128 stands for zero in the data rows.
Two rows play each game, the first against the second. How much does the first row win by? 20 is about a draw, 40 a big win and 0 a big loss. Wins can go round in a circle: one row can beat a second, the second a third and the third the first. Each row has two weighted sums of its numbers, A and B, taken from their middle values. A row wins by its A times the other's B, less its B times the other's A.
[140 162  90 150 112 107 114 157 128  99 107 145 147 123 131 146 169 152
 150 133]
[137 155 111 155 123 141 127 126 143 113  99 128 138 129 131 154 147 155
 138 122] ~ 19
[128 148 123 147 104 103 110 128 143  98 106 111 110 153 114 136 156 148
 131 172]
[138 142 114 157 121 114 127 141 135  93  94 137 109 136 118 160 132 158
 125 146] ~ 19
[154 127  87 145 142 132 129 141 164 125 115 140 133 114 108 120 141 151
 138 142]
[146 147 124 126 115 116 107 123 150 112 109 148  80 127 118 121 125 136
 130 126] ~ 22
[136 148 110 176 114 122 116 129 145 111  63 131 136 115 129 157 127 130
 146 139]
[155 131  90 151 115 102 128 138 128 126 114 111 105 114 106 137 142 172
 132 116] ~ 20
[144 134  74 141 109  99  98 131 113  79 126 140 108 140 103 118 145 165
 162 148]
[143 117  86 119 104  82 131 170 144 106 115 137 117 155 111 118 141 161
 169 158] ~ 24
[146 146  85 167 115  90  99 163 100  84 114 120 129 136 126 139 148 143
 138 136]
[153 109 100 127  93  97 120 117 132 100 137 127 128 147 108 139 150 160
 155 119] ~ 21
[138 145  82 130 129  86 120 140 136 104 101 113 135 139 103 156 126 153
 140 147]
[133 128  75 161 109 111 123 157 133 113 117 125 122 139 126 147 121 150
 143 166] ~ 19
[131 128 120 165 102  88 110 130 147  86 129 103 123 149 129 100 141 129
 152 125]
[151 145  83 156 107 118 126 124 176  83 126 106  86 134 129 135 124 175
 148 163] ~ 16
[133 143  73 150  76  89 132 110 147 109 133 124  86 152 132 132 104 169
 130 136]
[144  96 124 161 106  77 148 138 175  78 125  80  86 185 150 109 145 124
 128 133] ~ 25
[125 137 117 147  90  94 124 120 180 133 120 101  70 137 140 121 111 172
 156 150]
[155 109 118 156  83  83 150 119 125  83 128 134  86 175 137 161  95 177
 130 153] ~ 18
[154 106 144 120  89  72 146 135 161  97 160 107  76 178 157 165 112 198
  96 135]
[146 116  99 169  99  92 124 139 167 127 145 130  83 130 140 141 105 192
 159 154] ~ 38
[134 110  83 159 109 117 136 168 135 113  90  98 183 124 140 164 126 130
 157 149]
[142 119 100 159  92  80 137 102 148 113 144 121  82 147 146  96 134 160
 127 141] ~ 15
[122 168 111 149  99  87 123 111 174 110 109 125  93 160 158 116 126 172
 157 130]
[165 141  96 132  83  79 142 123 146 106 125 132  78 156 150 139 113 181
 120 158] ~ 20
[147 115 142 153 104 113 156 115 157 112 106  90 142 170 163 111 141 127
 170 159]
[122 132 145 135  91 136 175 130 185 144 120  72 130 182 168  98 141 119
 133 167] ~ 22
[145 183 136 158  89 155 153  96 147 157 125 137  81 161 189 134 124 159
 104 144]
[118 128 162 133 129 124 155 128 191 140 129  75 118 152 184 106  87 128
 146 166] ~ 14
[103 103 136 157 146 121 176 159 153 121  84 110 119 138 117 173 109 131
 150 113]
[131  99 132 140 149 117 138 133 158 148 114 107 132 174 160 161 108 131
 112 148] ~ 18
[141 102 129 135  97  92 147 120 154 136 138 105  97 174 177 144 102 163
 128 171]
[132 119 105 131 118 125 152 141 143 145 107 100 116 138 139 143 116 157
 161 180] ~ 17
[145  91  98 143 100 105 160 136 120 153 118  67 119 171 147 130 115 157
 151 163]
[139  75 168 136  89  94 170 114 146  99 141  61 151 213 183  67 112  87
 160 161] ~ 26
[120 103 128 146 123 105 159 121 154 125 117  73 120 141 157 106  88 156
 164 195]
[148  77 103 138 126  96 149 126 137 134 127  96 131 193 151 130 105 154
 140 165] ~ 18
[126  45 162 157  92  72 178 102 168  98 158  50 119 221 209  69 124 111
 148 154]
[123 111 113 124  89 116 180 113 175 137 136  58  93 175 190  97 109 157
 179 170] ~ 25
[150  83 139 157  81  94 173  80 148 141 156 109  75 177 170 138  71 168
 110 144]
[133  46 136 161  94  93 161 108 166  87 111  69 110 188 150 168  91 147
 155 176] ~ 20
[122 159 126 126 105 146 137 122 130 138 141 127 118 157 156 108 126 138
 165 156]
[131 181 136 147 112 132 130 120 168 162 148 116  79 135 187  84 125 156
 136 213] ~ 28
[148 102 162 143 100 161 167  96 119 110 146  58 143 159 155  76 123  75
 173 182]
[123 160 160 135 129 182 179  54 130 105 132  97 114 189 196  74 100 108
 165 201] ~ 17
[142 126 141 131 100 117 145  84 169 126 148 107  72 184 192 103 103 184
 138 153]
[135 115 167 143 117 139 185 113 137 112 135  66 130 203 192  90  85  89
 145 188] ~ 26
[126 134 133 125 127 127 160  80 148 147 104  78 122 163 175  97 114 163
 156 180]
[134 130 136 135 101 153 157  69 143 121 139 100  99 187 190  77 104 142
 150 186] ~ 21
[132  88 194 140  92 141 197  66 136 131 136  37 115 210 194  47  79 108
 150 174]
[106 123 153 142 121 133 180 109 146 138 111  84  97 169 179  84  72 137
 184 197] ~ 23
[116  95 136 136 102 149 202  90 102  76  66  44 176 182 166  82  87  80
 176 185]
[149  90 187 122 137 147 187  75 107 113 152  62 138 205 199  71 107 117
 140 191] ~ 37
[129 173 166 161 101 176 181  72 145 143 140 120  88 171 191  38  81 144
 177 195]
[111 109 125 161 112 145 205  94  85  82  72  49 179 159 140  99 106  67
 200 178] ~ 35
[121 115 125 133  97 143 174  54 131 109 108  72 110 199 183 114  81 147
 174 171]
[130  91 166 140 125 150 197  57 123 107 110  33 174 193 190  61 103  99
 170 200] ~ 25
[127 130 147 142 133 156 207 104 105 115  70  56 129 170 150 119  86 117
 186 191]
[126 134 174 131 121 117 194  41 118 100 104  62 158 197 174  71  96 126
 157 173] ~ 22
[130  80 187 138 133 146 212  85 146 113 118  57 141 194 180  81  81 106
 161 182]
[108  75 155 138 129 130 198 108 123 105  55 105 153 147 123 126  89 120
 182 167] ~ 24
[153 123 190 137 117 137 181  81 150 146 132  94 120 173 164 132 112  96
 128 136]
[169  87 218 116 124 175 203  99 111 162 182  94 133 189 170  93  78 105
 151 149] ~ 22
[132  67 244 124 169 145 210 126 174 187 141  72 113 150 159  99  49  80
 128 151]
[162 120 206 120 168 211 162  82  98 157 152 119 123 141 138 141  79  80
 140 156] ~ 6
[148  68 231 135 165 190 205 120 141 204 166 103 121 139 170 100  59  74
 140 163]
[160 107 211 126 166 170 175 114  95 182 133 120 135 104 126 153  89  73
 151 157] ~ 30
[182 111 204 119 208 158 199  90  85 201 186  92 133 121 151 141  47  69
 147 151]
[158  52 255 143 185 175 225  84 142 225 223  94 138 162 222  62  36  47
 127 148] ~ 25
[149  91 232 127 176 176 192  71 120 215 168 107 110 139 181  94  30  77
 152 189]
[147  53 217 134 178 168 236 114 147 221 200  95  73 141 174 115  35  93
 127 156] ~ 2
[148 101 178 151 168 148 203  99 108 198 181 112 109 173 187 145  41 107
 124 164]
[154  58 207 126 137 143 202  76 161 174 190  80 115 192 215  77  46  46
 114 145] ~ 22
[135 139 196 128 153 177 183  93 139 187 170  87  89 162 177 109  40 107
 142 169]
[160 102 167 143 176 156 194 101  92 159 128  86 133 161 160 136  72  94
 179 189] ~ 20
[121 128 193 156 125 140 174  70 113 166 183 126  97 168 197 103  72 110
 122 158]
[108 189 171 129 121 170 178  73 165 150 148 125  32 155 212  92  76 150
 154 179] ~ 37
[134 139 184 126 124 151 182 116 154 182 133 122  53 161 171 175  69 173
 114 188]
[129 123 203 133 141 161 208  92 122 154 146 125  99 175 177  68  55  94
 136 199] ~ 24
[114 189 179 122 109 189 173  91 152 136 123 159  48 149 175  91  80 139
 151 169]
[136 147 153 148 141 157 196 111 107 119  89  96 143 169 147 123  67  92
 184 192] ~ 17
[111 138 122 147 122 155 166 100 149 134 128 121  56 146 154 154 108 174
 118 157]
[125 151 151 126 150 140 136 107 129 150 140 139 114 156 128 140 120 140
 132 157] ~ 13
[134 103 127 158 140 134 164 132  82 122  94  78 148 144 127 151 101  80
 140 176]
[129 131 106 155 129 100 144 144 111 136 131 128  80 145 118 142  88 159
 137 148] ~ 14
[114  75 137 148 150 115 182 137 128  65 145  49 135 183 146  69 119  76
 160 150]
[134  95 120 152 157  85 157 103  97 141 111 105 136 140 129 124 102 128
 169 187] ~ 28
[148 158 109 153 136 150 137 115 117 138 123 131 129 137 122 138 120 141
 159 165]
[154 118  96 142 117 101 119 110 123  94 110 109 121 131 130 157 118 156
 157 146] ~ 21
[143 142 114 141  97  68 130 140 124 118 128 122 134 102 139 119 125 148
 150 153]
[132  85  66 134 121 101 139 145 103 117 140 103 108 129 116 125 124 156
 133 158] ~ 21
[159  98 129 144 121  69 159 103 154  79 151  89 106 160 159 103 142 137
 140 150]
[140 106 105 142 134 118 146 137 117 114 111  80 148 150 134 135 124 154
 165 126] ~ 7
[127 104 105 142 135 104 118 137 124 114 118  57 149 155 153 146 143 128
 155 165]
[159  87 148 143  87 132 175  85 162 109 146  81 133 166 175  68 145 117
 160 157] ~ 24
[134 141 103 136  98 129 157 103 150 113 122  97  98 154 152  97 112 143
 161 186]
[144 107 103 141 123 104 155 125 140 121 129 110 103 147 144 143 117 169
 141 158] ~ 20
[127 124 103 136 116 126 128 102 146 121 115 112 104 163 172 119 127 160
 154 175]
[139 118 100 138 130 110 149 134 108  98 118  85 142 143 131  95 124 150
 174 170] ~ 22
[134 103  51 165  82  98 138 103 125 102 125  87 100 146 141 127 122 177
 173 170]
[155 107 108 153  75  80 134 113 173  59 155  86 101 173 170  74 135 127
 155 166] ~ 31
[142 107 110 152  98  99 118 130 128 122 137  95 126 161 183 126 121 148
 167 175]
[145 125  63 154 105 112 123 131 133 136 125  90  98 157 157 141 135 168
 166 167] ~ 14
[133  68 136 154  76  91 154 112 137 104 157  65  94 179 193  67 133 113
 134 164]
[145 138 115 144  88 130 135  92 106 125 134 102  63 167 159  88 124 147
 179 188] ~ 25
[147 169  95 133  96 136 132 118 173 129 125 139  91 152 127  78 125 137
 151 165]
[132 144 139 122 117 132 153 114 143 127 142 112 110 179 174  58 119 108
 146 177] ~ 12
[115 162 115 154 129 139 123 142 131 126 104 143 116 147 160 126 125 129
 156 163]
[145 143  89 161 100 109 148 109 129 139 130 122 108 155 157 142 112 176
 164 159] ~ 23
[123  99 148 163 111 103 124 134 163 119 137  79 105 174 191  87 131 109
 133 152]
[123 119 121 142 117 137 132 124 134 127  89 104  93 151 160 148 113 146
 169 148] ~ 31
[121 129 114 167  91 133 148 124 127 143 136 120 102 165 154 143 110 157
 140 161]
[148 115 140 150  85 133 170  79 171 146 164  94 116 184 166  66 128 142
 137 154] ~ 18
[138 150 140 163 107 131 138  93 158 153 135  84  92 145 172  98  93 145
 169 173]
[148 115  94 153 102 151 144  99 156 146 137 106 128 188 165 121 115 156
 141 161] ~ 30
[137 102 173 131  94 124 163  99 168  99 166  73 117 187 188  83 131 101
 144 162]
[120 133 125 144 101 124 159  90 159 163 128  86  82 166 187  94 113 173
 130 185] ~ 36
[134 147 114 154  91 131 150  91 149 125 143 103  90 157 156 125 131 146
 140 162]
[152 129 185 143  99 152 180  74 132 143 141  80 124 186 199  94 112 103
 143 184] ~ 20
[121 149 146 132 105 133 153 112 154 152 125 110  90 143 175 117  99 144
 163 177]
[144 104 132 170 125 147 158 100 143 142 134  89 129 166 190 120  89 147
 141 184] ~ 21
[122  94 194 149 141 147 182 101 149 139 166  59 126 198 184  87 131 102
 135 184]
[105 114 173 125 137 115 162 114 133 106 132  69 141 174 190  84 101  87
 161 137] ~ 13
[147 143 170 158 101 178 150  64 164 180 180  93  91 191 207  95  99 156
 117 171]
[130  66 201 159 129 160 188 130 141 152 122  67 122 197 164  95 103  84
 158 148] ~ 24
[134 100 166 133 154 146 160 153 158 139  82  92 100 131 128 122  73 118
 144 145]
[142 105 159 151 105 161 153  59 166 182 157 109  99 176 201 114  93 125
 129 182] ~ 24
[125  77 198 143 122 122 181  91 142 175 164  92  87 155 196 145  80 125
 107 168]
[142 120 154 150 126 154 169 118 141 163 120 101  95 150 173  97 103 108
 176 168] ~ 38
[147 108 153 115 118 177 177  77 138 159 141  88 150 180 182  82  88 108
 163 190]
[169 126 197 137 144 170 178  49 127 173 183  81 105 195 212  45  83  89
 148 175] ~ 18
[136 134 184 141 140 202 170  74 133 154 157 123  90 143 184  83  74 106
 148 182]
[125 153 125 146 128 139 120 139 139 125 116 138 121 118 128 159 145 146
 158 122] ~ 18
[139 140  98 152 105 133 110 105 137 103 111 132 111 138 135 159 150 155
 138 121]
[159 156  97 147 132 108 110 131 149 108  83 135 140 117 125 162 132 150
 142 146] ~ 16
[131 168  97 141 131  92 123 136 132  91 116 139  75 130 106 137 143 171
 152 141]
[141 158 101 148 101 116 116 114 108  74  94 118  58 129  97 122 138 152
 151 119] ~ 21
[133 129 103 147  82 102 108 147 124  96  86 148  68 121 114 130 144 189
 159 125]
[135 131  97 143 114 113 133 162 110 111 111 146 105 122 125 144 160 136
 125 123] ~ 17
[136 148 122 135 103 100 128 141 140  84 116 152 117 142 120 129 159 137
 118 141]
[122 121 130 140 148 108 117 128 165 131 114 148 160 127 123 147 159 139
  65 143] ~ 19
[138 142 105 109 118 106 144 131 125 119 123 144 116 147 104 112 158 132
 131 122]
[138 153 103 133  96 107 132 129 138  91 123 153 122 146  96 133 119 154
 155 106] ~ 18
[130 143 104 185 122 136 117 114 114 122 124 147 176 101 147 167 145 117
  95 165]
[141 135  96 128 103 101 101 121 122 124 105 113 107 122 119 129 126 155
 144 135] ~ 22
[131 139 100 138 118 122 104 147 108 104 119 138 118 127 133 129 154 150
 123 138]
[136 142  89 147  95  58 104 142 116 105 130 135 142 143 156 125 145 127
 155 125] ~ 20
[135 166  97 151 112 108 122 150 147  91 109 149 131 108 127 141 152 117
 136 115]
[120 182 106 172 111 146 123 112 141  85  82 164  91 130 141 143 141 146
 159 154] ~ 19
[130 182 122 148  94 148 146 108 160 108 127 117 102 148 134 123 124 141
 126 138]
[124 163 167 144 123 136 116 126 169 159 163 138 107 140 163 143 140 138
 105 130] ~ 22
[ 95 114 177 117 118 111 119  91 161 127 111 101 140 138 146 154 144 161
 114 105]
[144 137 153 107 124 135 120 125 157 143 156 117 154 113 141 145 168 151
 117 125] ~ 25
[112 102 184 131 128 185 110  77 168 164 147  89 194 120 141 127 123 132
 106 114]
[111 106 125 164 135 176 126 106 162 157 100 137 156  97 131 166 125 132
 107 137] ~ 11
[141 102 188 113 124 148  98 104 194 143 150 106 190 142 149 149 146 137
 107 113]
[114  89 139 130 133 162 112 128 192 126 121 110 102 126 147 173 127 165
 125 123] ~ 14
[132 151 131 147 121 134 152 118 158 132 133 150 117 137 161 151 126 126
 124 130]
[145 126 110 156 107 112 111 132 146  93  93 140 124  90 112 156 157 151
 142 118] ~ 22
[129 106 132 138  94  97 109 132 158 135  90 164  99 139 128 140 131 164
 134 123]
[135 125 135 151 109 170 118 106 184 109 126 131 122 112 145 138 127 106
 122 127] ~ 22
[143 178 144 146 109 142 112 103 111 113 108 136 107 121 116 101 115 126
 148 130]
[129 103 117 144  76 100 119 127 131 101  88 175  68 140 123  94 142 163
 128 110] ~ 18
[139 103 126 164 182 174 119  80 109 137 129 146 166  87 116 174 140  76
  72 146]
[134 144 100 141 141 153 119 122  89 115 159 150  86 124 118 128 140 150
 128 142] ~ 20
[128 145 119 133 130 117 132 131  89  70 135 106 134 122 102  90 149 140
 138 143]
[149 146  77 158  91 115 142 152 148 102 133 158 112 143 130 142 145 139
 146 117] ~ 23
[156 156 123 152  98 119 125 126 139 123 105 147 107 130 134 154 139 129
 121 114]
[120 132 131 124 113 124 121 112 163 111 106 160  90 131 107 139 118 141
 145 110] ~ 21
[147 151 118 142 137 157 116 114 120 114 135 120 141 120 137 130 147 123
 101 110]
[128 110 189 128 151 134 143 122 107 169 189 142 143 100 120 133 124  88
  91  87] ~ 24
[107  78 181 122 162 131 108  82 126 151 108 136 175 111  97 117 142  94
  59 122]
[119  70 204  79 167 155 100  99 125 182 189 105 220 100 100 129 155  68
  75  87] ~ 24
[110  72 218  94 160 228  91  48 134 193 193  60 233  75 125 109 122  53
  75 123]
[ 97  70 152 122 162 195  90  81 149 130 149  96 183  91 127 125 127  75
  81 112] ~ 19
[ 96  98 174 124 138 195 100  53 135 174 170  90 207 113 145 125 123  99
  78 128]
[ 87  64 186  70 161 160  54  88 107 120 155  78 216  98 106 122 201 130
  59  95] ~ 34
[106 103 142 107  83  87 127 140 129 122 104 115 188 139 139  97 147 154
 160  79]
[127 137 131 151 107 148 114 122 131 126 117 106 178 110 140 170 146 103
 109  96] ~ 17
[110 131 156 148  88 172 113  81 170  93 110 135 147 111 146 123 137 116
 137 142]
[123 149 141 153 117 192 129  87 152 139 126 119 160 116 132 152 118  84
  68 118] ~ 19
[117 123 139 140 124 147 118  96 130 135 128 136 148 100 114 120 146  92
 107 120]
[151 148 131 132 132 151 129  98 145 115 152 147 101 116 114 166 135 112
 135  94] ~ 22
[119  95 135 107 166  96 108 145 126 162 143 171 140 103 112 150 185 125
  73 118]
[132 115 145 189 157 174 130  98 135 157 103 145 149  90 121 190 108  79
  95 120] ~ 30
[126 138 140 187 157 171 134  96 127 153 108 145 131  86 126 191 137  97
  94 146]
[117 148 161 150 165 118 134 103 131 142 143 109 142 136 143 130 100 124
 102 112] ~ 11
[142 174 154 141 135 179 141  80 132 109 158 115 128 139 156  89 132 120
 108 122]
[143 144 143 137 125 142 123 120 139 128 140 128 108 112 126 124 152 120
 128 109] ~ 26
[125 160 126 163  96 138 156 111 141 108 124 139 145 135 151 120 118 121
 161  95]
[140 145 111 172 106 129 113 123 153 120 120 166  91 124 134 122 131 155
 139 110] ~ 24
[133 178 129 149 103 147 154 100 130 130 138 116 134 114 130  92 104 119
 146 149]
[130 154 180 147 117 129 112  68 122  95 158 131 119 133 143  57 127 142
 128 133] ~ 3
[113 144 148 166 112 132 128 100 157 141 102 115 161 122 140 136 148 129
 126  94]
[124 133 181 140 149 142 103  98 149 117 143 122 188 122 132  98 156 106
 116  80] ~ 16
[103 145 133 156 124 156 121  75 156 116 115 137 172 124 140 149 140  81
  88 129]
[114 156 155 137 131 119  97  79 104  72 135 123 133 100 117 101 153 136
 118 123] ~ 26
[ 84 136 164 145  89 142 124  70 127 136 121 106 176 116 118 107 139 108
  92 130]
[ 81 131 129  88 165 117  89  72  33  87 138 127 147  96  79  89 185 129
  91 117] ~ 18
[100 125 109  70  87  54 130 182 134 126  97 100 136 153 112  53 100 174
 202  92]
[ 81 131 129 118 120 123 110 112 148 130 127 110 168 129  99  91 155 102
  65  80] ~ 19
[ 48 116 189 100 162 167 103  84 142 106 130  73 165 113  90 107 147 140
  62 114]
[ 79 123 202 105 159 190 136  69 159 174 128  64 217 134 150 103 123 127
  47  99] ~ 9
[ 80  85 209 111 154 189  85  96 179 205 172  87 191 111 143 110 165 116
  42 110]
[ 66  84 194 128 113 155  95  81 199 145  90 101 180 107 117 134 163 126
  84  98] ~ 23
[ 67  90 203  65 158 200 101 122 135 134 177  60 115 114 130  93 109 146
 105 105]
[121 176 120 167 105 159 122  96 128  96 119 127 119 137 141 126 161 144
 145 138] ~ 25
[155 146  93 153 100  93 125 106 126  93 112 136 127 134 111 101 102 165
 192 152]
[132 152  92 154  89 117  98 130 100  98 119 147  99 121 119 149 144 151
 139 132] ~ 18
[160 153 115 123 144 127 126 100 122  94 107 141 116 142 110 118 143 136
 148 123]
[122 156  84 143  86 145 123 125 155 119 133 122 141 155 136 124 120 137
 118 134] ~ 18
[139 178 110 148 118 125 131 138 130 115 114 121 124 140 134 136 121 144
 148 111]
[115 127 133 160  84 119 134 123 169 158  98 137 146 132 128 130 134 135
  98 141] ~ 17
[132 127  99 138 116 138 130  95 114 129 121 116 157 135 117 135 110 120
 105 108]
[ 82 125 126  98 147 109 111 111 140 126 121 105 144 153 115  98 160 150
 110  90] ~ 29
